In the rows, zero is written as 128.
Rotation paths and how fast each direction turns (degrees each step)
Each turn is a multiple of 5 degrees from 10 to 175, or 0.
Each row of a path follows its step; steps can be skipped.
path 1
step 0: [123 133 139 124 129 132 136 116 137 136 131 125 127 133 130 130 116 129
 133 124 126 131 129 128 126 134 136 111 140 115 127]
step 2: [133 135 125 122 134 126 124 130 141 134 133 123 136 129 130 114 128 125
 123 146 135 128 129 123 118 117 122 129 122 129 135]
step 3: [129 134 132 119 134 130 125 114 129 137 130 129 126 125 132 128 129 117
 139 121 138 124 140 124 138 121 131 121 134 141 124]
step 4: [119 119 124 120 117 128 129 120 128 119 132 126 124 143 127 132 128 134
 136 127 139 129 136 124 130 124 137 121 118 117 134]
step 6: [130 130 118 132 128 135 113 126 133 145 117 124 126 126 133 133 136 134
 131 126 133 133 124 123 121 115 128 128 132 137 133]
step 7: [117 127 128 118 128 116 133 124 128 134 121 125 132 136 124 118 126 128
 130 137 138 118 137 118 121 116 117 130 126 132 129]
step 8: [127 124 129 117 127 126 121 115 138 130 136 125 132 136 119 125 122 122
 132 109 124 130 137 127 133 131 129 121 135 129 121]
step 9: [134 118 124 135 116 122 117 122 126 130 129 121 132 141 121 132 136 131
 132 129 136 127 117 131 130 125 145 125 123 122 135]
step 10: [138 133 127 121 127 116 126 129 138 132 134 120 121 119 122 129 134 131
 124 129 142 128 121 127 117 121 120 143 128 123 126]
Directions:
[128 130 129 126 132 127 130 131 125 130 126 130 126 129 129 128 125 126
 133 126 127 127 132 128 129 122 126 131 129 126 129] : 90
[127 125 132 125 126 130 128 128 126 127 129 131 124 132 130 124 129 124
 127 127 129 129 126 122 128 130 127 128 131 130 128] : 85
path 2
step 0: [132 127 133 137 115 121 133 126 121 133 122 145 139 134 126 114 126 138
 125 129 135 136 122 133 126 128 134 129 129 128 134]
step 1: [123 128 129 128 140 122 129 135 126 119 119 128 125 117 129 135 133 120
 122 122 135 128 113 133 113 132 132 137 126 135 125]
step 2: [132 126 136 120 121 130 139 128 140 121 130 131 133 135 133 140 128 127
 143 121 132 143 129 121 125 134 129 124 131 122 125]
step 4: [132 130 122 116 138 137 124 133 138 132 117 116 121 133 129 128 128 128
 133 130 132 133 119 142 130 136 128 119 120 132 125]
step 5: [131 138 129 134 123 123 134 137 132 138 137 133 124 126 127 137 131 130
 148 131 123 124 127 128 138 121 140 127 129 128 134]
step 6: [131 138 134 134 138 146 123 129 129 133 142 123 135 127 119 126 130 118
 118 130 130 128 128 134 126 123 122 136 122 125 128]
step 7: [120 131 131 126 130 127 144 131 130 132 126 125 126 124 130 117 122 131
 129 133 113 134 131 140 134 138 119 119 138 127 134]
step 8: [128 129 124 141 130 126 131 127 123 124 128 132 141 129 120 120 134 134
 130 132 121 129 114 124 124 109 135 124 129 134 129]
step 10: [113 126 134 126 123 124 138 122 138 124 126 130 125 132 135 131 134 117
 129 122 124 132 122 123 130 120 129 126 145 124 117]
Directions:
[126 130 126 121 127 129 128 128 127 124 126 127 129 123 129 129 128 125
 128 128 126 130 125 129 133 130 129 127 130 128 128] : 130
path 3
step 1: [133 126 130 126 115 119 136 124 138 126 118 138 124 141 125 131 123 127
 128 124 128 123 124 135 142 130 126 121 126 125 123]
step 2: [138 143 128 132 124 131 126 126 137 125 127 128 116 128 128 130 119 125
 117 131 113 136 120 130 133 123 123 133 133 122 125]
step 3: [123 131 117 122 121 122 111 120 119 127 125 123 125 121 122 120 123 127
 122 123 115 122 126 125 128 122 134 128 125 122 124]
step 4: [120 129 126 126 135 125 132 126 120 133 126 130 120 126 122 121 131 141
 132 127 120 114 119 125 126 122 117 122 130 128 142]
step 5: [127 135 120 131 132 138 132 142 123 133 127 125 129 119 136 124 125 132
 135 119 129 131 118 129 118 129 119 126 116 136 125]
step 7: [141 128 143 134 133 126 127 135 129 132 127 134 132 124 123 136 131 138
 127 129 134 119 125 126 126 137 126 142 137 128 120]
step 8: [130 113 129 122 126 139 128 132 137 129 125 128 140 122 123 122 128 126
 120 119 129 134 133 130 127 129 124 132 139 118 116]
step 9: [119 110 125 123 131 126 123 131 136 125 139 133 125 126 127 131 124 115
 122 136 124 124 132 128 137 135 119 134 130 123 134]
step 10: [120 124 129 139 117 127 126 136 135 127 117 130 123 127 140 126 127 121
 134 133 121 123 133 129 118 132 131 137 130 123 141]
Directions:
[130 126 130 130 128 123 129 128 129 130 126 128 126 130 126 132 127 127
 129 127 130 119 129 126 127 128 127 126 129 129 132] : 125
[127 124 129 125 124 128 130 123 130 130 128 128 126 129 129 126 131 130
 130 128 129 130 128 128 127 123 126 126 132 129 128] : 155
path 4
step 0: [117 120 134 115 137 131 128 125 126 123 124 128 126 126 140 130 132 128
 125 139 122 130 127 122 129 145 136 129 125 131 120]
step 1: [122 133 131 127 129 133 131 135 127 121 143 120 127 122 124 132 128 129
 140 135 129 119 123 126 127 119 132 119 122 139 118]
step 2: [126 124 129 121 119 124 124 129 135 124 126 134 133 126 126 125 121 132
 142 134 133 133 145 122 136 120 137 125 124 118 131]
step 3: [126 131 120 122 132 132 130 136 132 142 138 128 131 122 144 130 120 127
 120 128 131 137 132 132 125 119 129 135 128 122 120]
step 4: [120 138 137 120 138 127 123 124 133 125 127 115 127 131 130 126 125 128
 123 126 135 142 128 120 121 131 121 117 125 131 136]
step 6: [134 131 118 119 125 133 133 113 120 116 133 128 131 124 136 131 124 129
 131 128 129 122 133 125 131 121 135 114 133 132 125]
step 8: [119 124 140 125 128 127 126 130 127 129 141 120 129 119 134 139 123 125
 131 125 132 132 120 134 132 117 126 127 113 127 128]
step 9: [125 128 132 120 130 116 141 131 140 123 128 120 124 129 128 117 124 131
 128 135 125 130 137 114 128 124 133 128 119 120 134]
step 10: [133 138 111 121 128 125 123 135 130 136 145 130 120 122 135 128 123 136
 128 133 134 130 129 124 128 129 129 126 132 132 132]
Directions:
[130 127 130 129 125 126 123 122 129 122 129 128 131 129 130 127 128 128
 129 131 128 131 127 126 125 129 126 127 128 125 130] : 160
path 5
step 0: [131 137 128 136 128 117 130 133 136 130 129 113 140 112 132 135 127 125
 121 126 124 128 116 130 122 130 117 130 132 128 132]
step 1: [122 139 125 136 133 127 139 130 129 125 140 120 133 125 134 127 120 134
 133 120 131 118 130 118 121 128 134 138 112 126 128]
step 2: [123 134 130 132 116 123 131 143 122 124 122 130 127 141 144 134 130 125
 125 112 127 120 132 132 126 119 131 130 128 125 131]
step 3: [129 133 122 135 125 129 129 138 113 126 111 126 121 115 127 129 125 133
 134 124 118 135 126 124 136 126 130 132 131 116 131]
step 5: [131 132 126 133 123 118 140 115 118 140 134 124 127 131 135 124 129 126
 124 124 122 116 126 113 124 128 125 138 124 124 124]
step 7: [122 134 129 127 118 128 137 134 125 112 127 124 133 116 127 129 121 131
 146 122 119 130 120 122 126 128 132 141 132 132 127]
step 8: [128 129 123 135 125 119 148 145 136 128 135 123 132 127 138 135 129 120
 126 122 120 134 126 127 139 127 127 122 125 130 130]
step 9: [125 131 122 138 132 128 137 130 128 128 125 130 117 135 132 126 126 129
 125 123 120 127 132 118 132 131 124 138 116 107 119]
step 10: [132 141 125 127 116 134 134 128 119 127 116 135 125 133 131 132 137 122
 123 119 123 137 126 134 113 131 120 134 128 126 125]
Directions:
[128 131 127 126 130 130 132 131 128 129 126 130 127 130 128 130 132 131
 131 129 127 128 130 129 130 127 129 122 129 121 127] : 60
[127 128 129 132 130 129 129 127 131 132 126 131 125 133 131 129 128 129
 126 127 128 122 130 127 131 128 131 131 129 131 126] : 100
path 6
step 0: [135 127 126 126 127 134 138 118 135 133 128 140 122 126 127 124 125 116
 111 126 128 135 127 127 131 140 131 125 110 127 132]
step 1: [120 122 130 121 134 115 135 133 132 125 127 136 117 138 128 123 119 113
 120 122 132 133 126 119 118 125 125 133 139 125 132]
step 2: [130 130 115 139 127 139 132 122 133 133 138 121 122 131 123 118 116 121
 129 115 127 128 124 122 138 129 122 140 132 125 132]
step 4: [123 120 133 138 127 137 124 117 131 124 125 135 128 121 119 128 142 117
 126 122 137 141 124 131 135 137 125 137 126 130 134]
step 6: [134 125 124 126 116 132 128 124 115 130 123 125 125 127 138 132 120 123
 125 118 144 128 129 121 134 127 129 148 131 129 133]
step 7: [132 127 124 116 118 141 139 120 126 121 117 133 121 130 130 120 117 123
 120 124 119 127 125 128 131 128 122 121 114 128 133]
step 8: [125 121 147 120 131 126 132 133 132 114 127 134 124 131 127 118 128 124
 125 119 135 136 117 124 128 124 121 138 134 124 139]
step 9: [131 123 126 133 130 142 130 132 144 135 124 120 134 139 120 119 121 122
 133 117 123 131 127 131 134 132 119 135 125 118 124]
step 10: [122 111 122 108 127 130 123 127 128 133 124 130 132 120 132 122 126 132
 129 122 129 126 136 138 129 128 130 143 139 123 129]
Directions:
[126 126 133 130 129 129 126 131 131 130 129 128 125 131 125 132 130 127
 126 123 128 127 127 125 125 127 130 128 127 128 124] : 95
path 7
step 0: [124 122 123 125 125 138 138 122 137 139 115 128 124 129 136 130 131 122
 130 126 135 127 135 141 126 133 124 130 138 123 130]
step 3: [132 128 124 121 109 138 121 125 126 129 129 120 134 129 130 137 131 137
 136 123 136 130 122 124 130 130 134 122 131 117 129]
step 4: [131 125 123 124 125 129 130 136 126 121 133 121 141 128 123 134 134 129
 124 127 142 134 121 124 133 126 138 135 124 129 144]
step 5: [140 128 128 124 118 141 131 133 130 127 127 125 129 128 130 124 133 117
 117 129 139 140 120 119 123 127 122 134 132 134 129]
step 6: [140 129 134 122 116 123 127 122 133 130 128 124 129 115 121 117 127 127
 119 126 135 126 120 125 134 122 120 123 119 131 132]
step 7: [125 139 127 128 129 117 121 130 136 122 125 125 134 119 128 123 131 113
 124 122 129 134 120 131 123 116 121 131 117 123 130]
step 8: [122 131 134 129 119 135 120 123 143 134 140 135 132 123 130 127 131 118
 124 127 126 133 123 133 128 127 127 131 122 119 114]
step 9: [117 127 130 128 133 120 137 126 137 122 147 127 126 119 126 126 130 126
 124 137 133 121 124 128 134 121 134 131 125 122 120]
step 10: [120 128 119 134 137 134 140 126 130 119 132 129 125 123 133 128 122 115
 124 128 129 129 124 116 125 131 126 121 131 120 116]
Directions:
[131 127 132 130 124 132 128 123 129 132 129 129 126 125 127 127 128 129
 129 125 124 126 128 124 128 132 130 130 129 125 129] : 140
[127 128 128 129 125 129 126 130 124 128 125 132 129 128 132 129 127 122
 126 128 129 131 131 126 126 131 126 131 129 127 124] : 135
[124 127 127 127 130 128 121 129 131 131 125 128 130 129 128 131 127 130
 132 126 128 128 123 127 129 130 127 130 125 125 129] : 85
